(in the rows, 128 means zero)
Each path below is one point turned by a fixed rotation once a step. After each direction that follows a path, write how fast that rotation turns it, in deg/step (0 if it stays still).
Each turn is a multiple of 5 degrees from 10 to 175, or 0.
Each row of a path follows its step; steps can be skipped.
Rotation 1:
step 0: [139 137 130 127 128 124 118 133 133 123 142 117 131 138 129 131 121 119
 128 131 131 129 146 124 129 129 124 120 126 137 125 128 123 125 123 121
 135]
step 1: [137 131 128 134 135 121 116 137 128 127 134 126 130 129 130 121 134 122
 123 120 128 132 142 127 119 130 115 116 129 126 124 138 128 129 121 117
 134]
step 2: [134 126 133 132 130 129 119 143 125 129 132 126 132 124 130 118 138 131
 123 121 131 125 132 132 121 122 116 120 128 123 133 126 112 142 127 123
 127]
step 3: [129 127 133 125 117 127 126 134 127 129 126 123 129 123 129 126 143 129
 130 133 139 134 131 130 114 127 119 120 137 128 138 122 113 136 126 136
 124]
step 4: [131 128 127 112 121 127 130 133 126 135 131 129 118 120 117 128 129 126
 131 127 132 128 132 127 115 122 124 118 138 129 140 116 129 129 118 138
 128]
step 5: [140 131 130 114 123 123 126 132 126 146 129 130 125 126 118 128 132 133
 130 121 136 126 128 118 127 130 133 129 125 123 129 121 133 130 115 139
 135]
step 6: [143 127 136 121 120 119 130 130 136 139 120 129 131 138 122 125 123 127
 127 123 129 123 135 120 128 133 131 134 114 135 133 121 124 131 122 132
 133]
step 7: [144 129 125 121 130 111 126 129 129 130 117 117 127 138 126 120 124 127
 130 124 125 132 133 127 124 136 129 130 119 138 132 130 130 129 126 122
 116]
step 8: [144 129 122 124 134 118 131 133 123 124 137 120 127 127 132 119 125 125
 139 121 128 125 134 128 133 128 131 121 121 137 127 133 125 141 126 122
 114]
step 9: [133 131 124 124 129 121 132 124 137 122 138 129 124 124 134 126 136 126
 136 124 134 128 133 126 130 130 122 121 123 129 127 146 114 141 118 129
 122]
Directions:
[127 130 130 128 129 126 126 129 127 130 126 129 129 127 128 131 125 130
 128 131 127 129 129 125 129 126 129 130 125 130 127 126 128 123 122 124
 131] : 60
[127 127 127 127 129 129 129 128 128 129 128 134 130 127 128 129 131 132
 126 131 126 132 129 132 127 126 127 124 132 127 127 127 124 129 126 129
 128] : 45
[126 127 126 127 130 126 129 127 131 128 124 130 124 128 126 128 126 124
 126 127 125 130 130 129 123 129 124 127 130 129 131 131 131 125 127 127
 127] : 120
Rotation 2:
step 0: [114 133 119 127 131 127 122 129 132 135 115 126 126 134 132 133 135 118
 124 132 129 126 135 124 114 125 130 143 117 128 127 125 134 133 119 134
 129]
step 1: [132 140 145 115 125 137 128 121 127 129 140 125 125 128 125 133 129 126
 138 140 124 130 135 127 136 127 133 131 122 124 140 132 131 129 135 130
 121]
step 2: [143 119 122 131 128 135 128 135 125 135 114 137 131 135 142 125 137 121
 126 136 128 137 128 127 133 132 125 119 120 122 125 132 126 122 134 129
 129]
step 3: [129 134 126 124 125 119 133 144 121 110 138 118 118 137 136 129 125 130
 127 126 128 134 129 123 130 124 123 126 140 131 130 124 138 124 131 126
 127]
step 4: [116 116 122 129 130 129 126 128 131 132 133 139 126 112 121 123 125 121
 127 114 126 139 130 128 128 127 127 120 118 133 123 132 140 121 128 129
 122]
step 5: [128 127 138 131 129 118 138 129 134 140 135 112 133 127 131 139 134 125
 121 121 126 125 129 124 126 134 143 126 131 136 132 132 130 130 124 132
 137]
step 6: [132 140 132 131 135 141 113 131 126 134 130 139 118 133 124 135 130 128
 124 127 131 128 126 138 117 126 125 130 124 138 129 133 123 120 117 134
 128]
step 7: [127 132 131 127 126 125 138 126 123 125 129 123 137 136 128 122 141 130
 144 131 122 140 124 130 123 123 130 125 122 131 134 120 114 136 131 137
 117]
step 8: [148 127 125 120 131 131 119 128 133 127 125 133 126 123 133 122 124 121
 122 132 137 136 124 117 133 120 133 123 135 127 124 122 131 137 119 125
 119]
step 9: [121 123 127 139 118 137 130 129 125 127 130 125 134 129 127 139 132 128
 127 122 128 142 133 119 125 135 115 133 140 129 136 119 136 132 134 118
 127]
Directions:
[127 128 127 130 128 127 128 126 134 127 127 127 127 128 128 128 125 130
 130 123 131 130 128 124 127 128 126 125 128 129 126 124 132 129 131 126
 130] : 70
[129 125 125 126 123 129 127 130 127 127 129 127 128 126 130 130 130 130
 127 130 127 130 125 131 130 125 125 125 127 128 129 129 131 132 128 125
 129] : 60
[128 130 129 126 131 127 129 126 129 126 133 125 125 131 129 127 126 130
 127 130 131 129 129 129 132 128 129 127 130 126 127 130 130 131 123 131
 130] : 155
Rotation 3:
step 0: [132 121 130 136 123 134 126 123 135 121 140 135 135 117 131 135 132 136
 132 129 129 130 118 130 128 112 138 114 133 123 126 121 139 125 129 126
 136]
step 1: [129 127 115 138 129 131 137 131 123 134 131 131 112 128 125 126 131 119
 118 128 138 130 133 125 123 124 119 121 116 128 135 127 135 141 131 122
 119]
step 2: [121 117 131 126 139 135 127 126 122 111 126 129 132 134 132 126 133 132
 142 135 131 118 123 126 139 134 129 131 124 120 131 128 127 144 119 129
 129]
step 3: [138 128 126 125 112 132 140 114 128 124 125 126 135 132 138 134 140 128
 121 122 140 130 137 130 125 123 139 133 132 125 130 126 125 127 136 131
 122]
step 4: [131 124 135 131 129 134 129 132 133 136 143 127 124 133 136 131 106 118
 139 125 129 132 131 130 125 130 122 125 127 118 142 125 127 132 127 139
 125]
step 5: [132 126 110 136 133 122 132 123 124 134 123 125 136 128 131 129 141 129
 137 122 122 131 134 133 132 145 130 122 133 133 125 130 137 133 119 134
 133]
step 6: [128 127 125 118 137 129 129 125 138 130 134 126 128 128 130 125 138 122
 147 124 142 133 123 129 125 111 125 132 130 123 121 125 127 121 139 123
 133]
step 7: [130 125 110 123 134 132 131 136 131 129 135 126 125 140 120 136 119 137
 122 119 123 116 135 124 121 131 135 125 119 130 134 120 126 130 135 127
 126]
step 8: [128 122 129 123 123 131 136 153 119 128 119 130 134 125 137 122 133 139
 135 131 133 133 128 134 131 132 120 132 131 125 133 123 126 131 122 129
 141]
step 9: [130 130 123 123 125 130 124 125 126 115 142 128 123 132 134 128 137 120
 122 127 125 125 123 141 113 118 134 134 139 141 128 128 134 128 126 138
 130]
Directions:
[125 130 128 132 126 130 127 128 129 133 132 126 129 130 129 132 125 130
 125 126 129 127 128 128 126 127 125 128 128 126 126 124 127 129 127 124
 126] : 115
[131 126 128 129 128 129 129 135 127 126 129 128 126 129 126 126 128 131
 126 128 128 126 124 131 129 126 129 127 127 131 125 127 131 128 130 124
 129] : 45
Rotation 4:
step 0: [120 126 131 131 138 130 110 124 125 132 132 127 130 128 126 128 128 138
 130 140 125 126 135 130 130 121 135 121 136 123 117 115 140 134 132 130
 131]
step 1: [132 128 129 132 123 129 128 118 132 144 129 125 119 117 128 125 119 120
 126 138 133 121 125 137 133 124 122 112 132 136 129 121 131 125 133 120
 127]
step 2: [126 123 121 125 127 127 140 133 118 129 119 132 119 132 126 127 121 124
 135 128 137 116 125 136 124 132 118 129 118 117 130 122 134 140 137 122
 132]
step 3: [117 127 127 133 132 132 119 124 127 125 121 132 122 131 128 132 118 140
 141 127 129 124 137 116 131 119 123 133 132 115 122 122 127 127 131 128
 139]
step 4: [122 144 132 126 129 132 128 119 138 140 121 122 132 124 132 121 122 123
 129 123 126 121 128 127 143 118 121 123 134 130 132 116 130 127 122 129
 129]
step 5: [127 125 124 122 137 131 127 134 120 135 129 127 129 131 127 123 127 115
 123 126 128 115 125 135 135 132 132 128 124 123 121 109 135 141 134 130
 120]
step 6: [133 123 118 135 132 130 113 120 129 129 137 128 119 124 125 135 121 131
 133 139 129 118 125 129 123 127 125 129 138 119 115 126 132 130 140 131
 133]
step 7: [124 141 125 128 122 125 133 119 130 141 123 128 127 127 127 126 121 135
 136 139 131 126 124 134 124 122 111 117 130 129 133 126 141 130 130 128
 133]
step 8: [120 119 135 123 129 131 136 132 116 135 116 132 123 135 132 122 123 128
 132 131 138 127 132 128 133 120 134 122 121 122 127 110 131 135 131 122
 132]
step 9: [127 121 126 133 136 131 118 121 134 123 123 127 116 120 132 134 121 123
 131 123 129 113 134 130 142 121 126 134 132 120 123 123 121 129 130 119
 138]
Directions:
[130 128 128 127 130 132 128 131 130 130 127 129 125 130 132 126 126 127
 128 128 128 125 128 132 130 134 131 127 127 128 126 131 125 127 129 127
 129] : 100
[123 131 126 130 127 128 128 127 126 128 132 128 127 126 130 129 126 132
 130 126 128 127 128 129 132 128 130 126 130 133 130 130 130 126 130 131
 127] : 115
[131 124 128 129 130 129 129 133 128 125 127 126 129 128 129 131 128 133
 131 129 129 129 128 127 130 129 130 131 132 129 127 124 130 128 130 127
 126] : 125
